x =
[[30,-9,-18,57,2,4,9],
[15,-17,-12,-3,7,-7,31]]
Indices start at 0.
The entry just right of 15 is -17
The top-right entry?
A: 9
The entry at row 0, column 0?
A: 30
The entry at row 0, column 1: -9
The top entry of the column that holds the largest entry -> 57
The entry just right of -7?
A: 31

Read these off the matrix that follows. Counting starts at 0.
1) Give the entry at row 2, column 1.
2) Give the entry at row 2, column 0.
3) Give the entry in the top-right corner.
4) Give the entry at row 0, column 1.
5) Give the entry at row 0, column 0.
6) Give the entry in row 0 and column 2.
[[3 2 6 4 5 6 3 6 5]
 [5 4 3 2 3 4 6 6 3]
 [7 7 5 6 5 4 5 4 5]
 [4 4 5 5 6 5 4 5 5]
 [3 4 5 5 6 5 5 4 4]
 [3 2 5 5 6 5 6 4 4]
 [6 5 3 3 3 4 6 6 3]
 [4 4 4 4 5 5 6 4 4]
 [4 4 4 5 5 4 7 3 4]
 [3 3 4 5 6 5 4 4 5]
 [5 5 7 6 6 6 3 5 4]
 [6 5 5 5 3 5 4 5 4]
 [3 3 6 6 6 6 3 4 5]
 [5 5 4 6 5 3 6 2 5]
 [4 5 3 6 5 3 6 2 6]
 [7 7 5 7 4 4 5 3 6]]
1) 7
2) 7
3) 5
4) 2
5) 3
6) 6

X = [[304, 274, 215, 193], [-210, -161, -262, -161], [449, 304, 986, 526], [-346, -260, 379, -153], [401, 353, -137, 268], [13, 9, 215, 58], [846, 779, 94, 509], [465, 368, -2, 362], [-8, 215, -676, -70], [543, 215, 215, 535], [215, -341, 220, -51], [410, 215, 215, 259], [23, 48, 215, 35], [493, 385, 215, 495], [215, 552, 767, 579], [766, 673, -284, 405]]
Give the entry just left of -2.
368
Give the entry just left of 535.
215
Give the entry just left of -137.
353
The entry just left of 509 -> 94
Give the minimum.
-676
Give the entry just left of 353.
401
The entry just right of 449: 304
The entry just right of 379 is -153
Give the entry just right of -260.
379
The entry just right of -346 is -260
Give the entry just right of 766.
673
The entry just right of -341 is 220
Give the entry just left of 268.
-137
The entry just left of 368 is 465
The entry just right of the largest entry: 526

Questions about the grid below.
1) What is the largest entry in the first column?
2) What is the bottom entry of the column that holds the largest entry?
3) What is the first entry in the row that holds the largest entry?
4) What is the fourth-last entry, reading row by row?
5) What is the entry directly below the smallest entry?
6) What is the entry just right of 4?
7) What is the entry just right of 51?
8) What is the top-right entry?
[[29,11,-7,4,10,-48,-2,-5,0,7,-16,-3],
[-21,51,-12,-25,18,12,-22,24,24,29,-1,-3]]
1) 29
2) 51
3) -21
4) 24
5) 12
6) 10
7) -12
8) -3

grid = ((550, 481, 648, 840, 629, 694, 613, 531, 480, 641, 719, 556, 506), (542, 568, 583, 497, 585, 741, 633, 666, 602, 544, 570, 613, 604), (731, 639, 681, 780, 683, 474, 688, 552, 599, 612, 667, 668, 593), (578, 696, 591, 553, 585, 684, 499, 681, 709, 774, 633, 569, 714), (948, 793, 740, 810, 762, 199, 781, 534, 695, 590, 646, 788, 658), (616, 557, 664, 853, 649, 607, 604, 534, 536, 692, 726, 578, 554), (470, 465, 543, 329, 555, 853, 733, 703, 537, 326, 470, 645, 536), (429, 453, 579, 629, 561, 866, 570, 618, 502, 605, 647, 522, 531), (706, 491, 666, 646, 685, 528, 894, 552, 478, 265, 548, 755, 462), (502, 563, 539, 304, 552, 813, 663, 734, 627, 443, 480, 637, 621), (714, 870, 544, 93, 585, 566, 654, 841, 897, 527, 391, 754, 847), (810, 837, 655, 577, 672, 393, 629, 657, 792, 703, 598, 710, 762), (455, 471, 587, 634, 571, 833, 581, 616, 512, 602, 645, 536, 538), (606, 741, 576, 429, 581, 663, 530, 726, 760, 718, 571, 611, 752), (637, 800, 533, 139, 564, 658, 617, 825, 841, 551, 423, 701, 806))
Find the median entry.
612
Find the smallest entry.
93
The entry just left of 833 is 571
Find the entry just left of the centre entry.
866
The entry at the centre is 570
The entry just left of 579 -> 453
Find the entry just right of 329.
555
Find the maximum.
948
The entry just right of 557 is 664
The entry just left of 537: 703
The entry just left of the smallest entry -> 544
Find the entry just left of 556.
719
Find the entry just right of 566.
654
Find the entry just right of 393.
629
The entry just right of 611 is 752

Read these off the grid that follows.
1) The fifth entry in reading order?
2) The last entry, reading row by row?
3) The last entry of the largest entry's row?
4) The first entry in the row that holds the smallest entry?
5) The entry just left of the smallest entry?
6) The 3rd entry on the diagonal from the top-right corner?
7) The maximum?
8) The entry in the top-right corner?
[[ 14   5  23  15  10  31  24   0   5  28  -1 -43  20 -41   6]
 [ -8  -2 -21  -6  -7 -19   4   7  -8 -27   7  49  -4  33  -9]
 [-16  -9  14  -8 -20  -8 -26 -28   1 -14 -23   8 -27 -12  -9]
 [ -7  10   9   1   7   7 -21 -18   6  -1   3 -32  -8  -9  10]
 [ -2  -6  23  10 -15   1  -4 -22  -1 -21 -18  -5 -10 -27 -13]
 [ -1  -7 -13   6   7   1 -13 -20 -20 -10 -10 -10   1   0  -5]
 [ 23   4   4  10  10   9  41  32   4  24  12   2  32  -9   0]
 [-30 -17 -24  -9  -9 -15 -10   0 -16 -16  -5  50 -15  26 -12]
 [  6  11   1 -10   7   9  28  26  16   5  19   9  11  22  17]
 [  5   3   5  -2   7   1   3  18   8  19   6  -5   9  -5   8]
 [ -6 -23   0  -9 -19  -3   2  -9 -10 -32 -25  29 -22   7  -7]
 [ 27   2  15  13   9  22  41  29   4  47   3 -15  37 -36  -1]]
1) 10
2) -1
3) -12
4) 14
5) -1
6) -27
7) 50
8) 6

[[0,11,-1,-15,13,-2,0,3,13,-9,-30,9,15,-10,-9],
[-9,-8,-6,-22,-4,-8,-14,9,-13,-8,-8,-5,-12,-8,2],
[14,16,11,37,0,13,30,-7,19,13,21,6,19,14,1],
[-17,-8,-9,-44,-7,-16,-20,22,-20,-18,-20,-6,-17,-17,2],
[-18,-19,-15,-51,2,-17,-41,9,-23,-18,-33,-7,-23,-19,-3],
[10,2,3,24,9,9,4,-19,13,10,5,5,9,9,-4],
[-7,4,-2,-21,-4,-7,0,17,-5,-11,-11,0,-1,-9,1],
[12,15,9,30,2,11,26,-7,18,10,14,7,19,10,-1],
[-4,-19,-6,-1,-4,-2,-20,-9,-15,4,9,-8,-19,3,4],
[-8,2,-2,-22,-4,-8,-3,16,-7,-10,-10,-2,-4,-9,1],
[11,2,5,32,2,11,11,-16,10,14,19,2,7,13,1]]
Counting starts at 0.
The entry just right of the largest entry is 0
The entry at row 0, column 0 is 0
Give the top-right entry.
-9
Give the bottom-right entry.
1
The entry in row 2 and column 0 -> 14
Give the entry in row 0 and column 1.
11
Give the bottom-left entry.
11
The entry in row 1 and column 0: -9
The entry in row 0 and column 2 -> -1
The entry directly below the smallest entry: 24
The entry at the centre: -19
Give the top entry of the column that holds the smallest entry.
-15
Give the entry directly above the smallest entry.
-44
The entry just right of the centre entry -> 13
The entry just left of the centre entry is 4
The entry at row 1, column 2 is -6
The entry directly below -44: -51
The entry directly above the largest entry: -22
The bottom entry of the column that holds the largest entry: 32
Give the entry in row 2 and column 1.
16

380	335	224	194	265	604	151	470	190	242	259	303
484	317	178	219	236	306	212	181	368	246	263	269
100	322	222	2	221	397	120	545	279	229	259	292
71	316	287	390	289	-78	279	395	344	234	260	313
81	207	240	249	278	-331	223	614	388	216	288	291
334	354	217	50	233	631	218	412	526	255	236	313
425	376	290	357	234	-307	106	203	288	250	267	299
227	166	350	364	202	-566	73	525	438	246	245	236
422	166	204	105	226	136	219	357	433	259	237	270
Rows and columns are numbered from 0.
Read off the entry just right of 120.
Answer: 545
Read off the entry just right of the smallest entry.
Answer: 73
The entry just left of the smallest entry -> 202
Read off the entry in the top-left corner.
Answer: 380
The entry at row 0, column 2 -> 224
The entry just right of 100: 322
The entry in the top-right corner -> 303
The entry just right of 368: 246
The entry in row 0 and column 1: 335
The entry in row 1 and column 0 is 484
The entry directly below the smallest entry: 136
The entry at row 2, column 0 is 100
The entry directly below 278 -> 233
Read off the smallest entry.
Answer: -566
The entry in the bottom-right corner: 270
The entry in row 2 and column 2: 222
The entry directly above 344: 279
Read off the entry just right of 614.
Answer: 388
The entry directly below 604 -> 306
Read off the bottom-left entry.
Answer: 422
Read off the entry directly below the largest entry.
Answer: -307
Read off the entry at row 1, column 1.
Answer: 317
The top entry of the column that holds the largest entry is 604
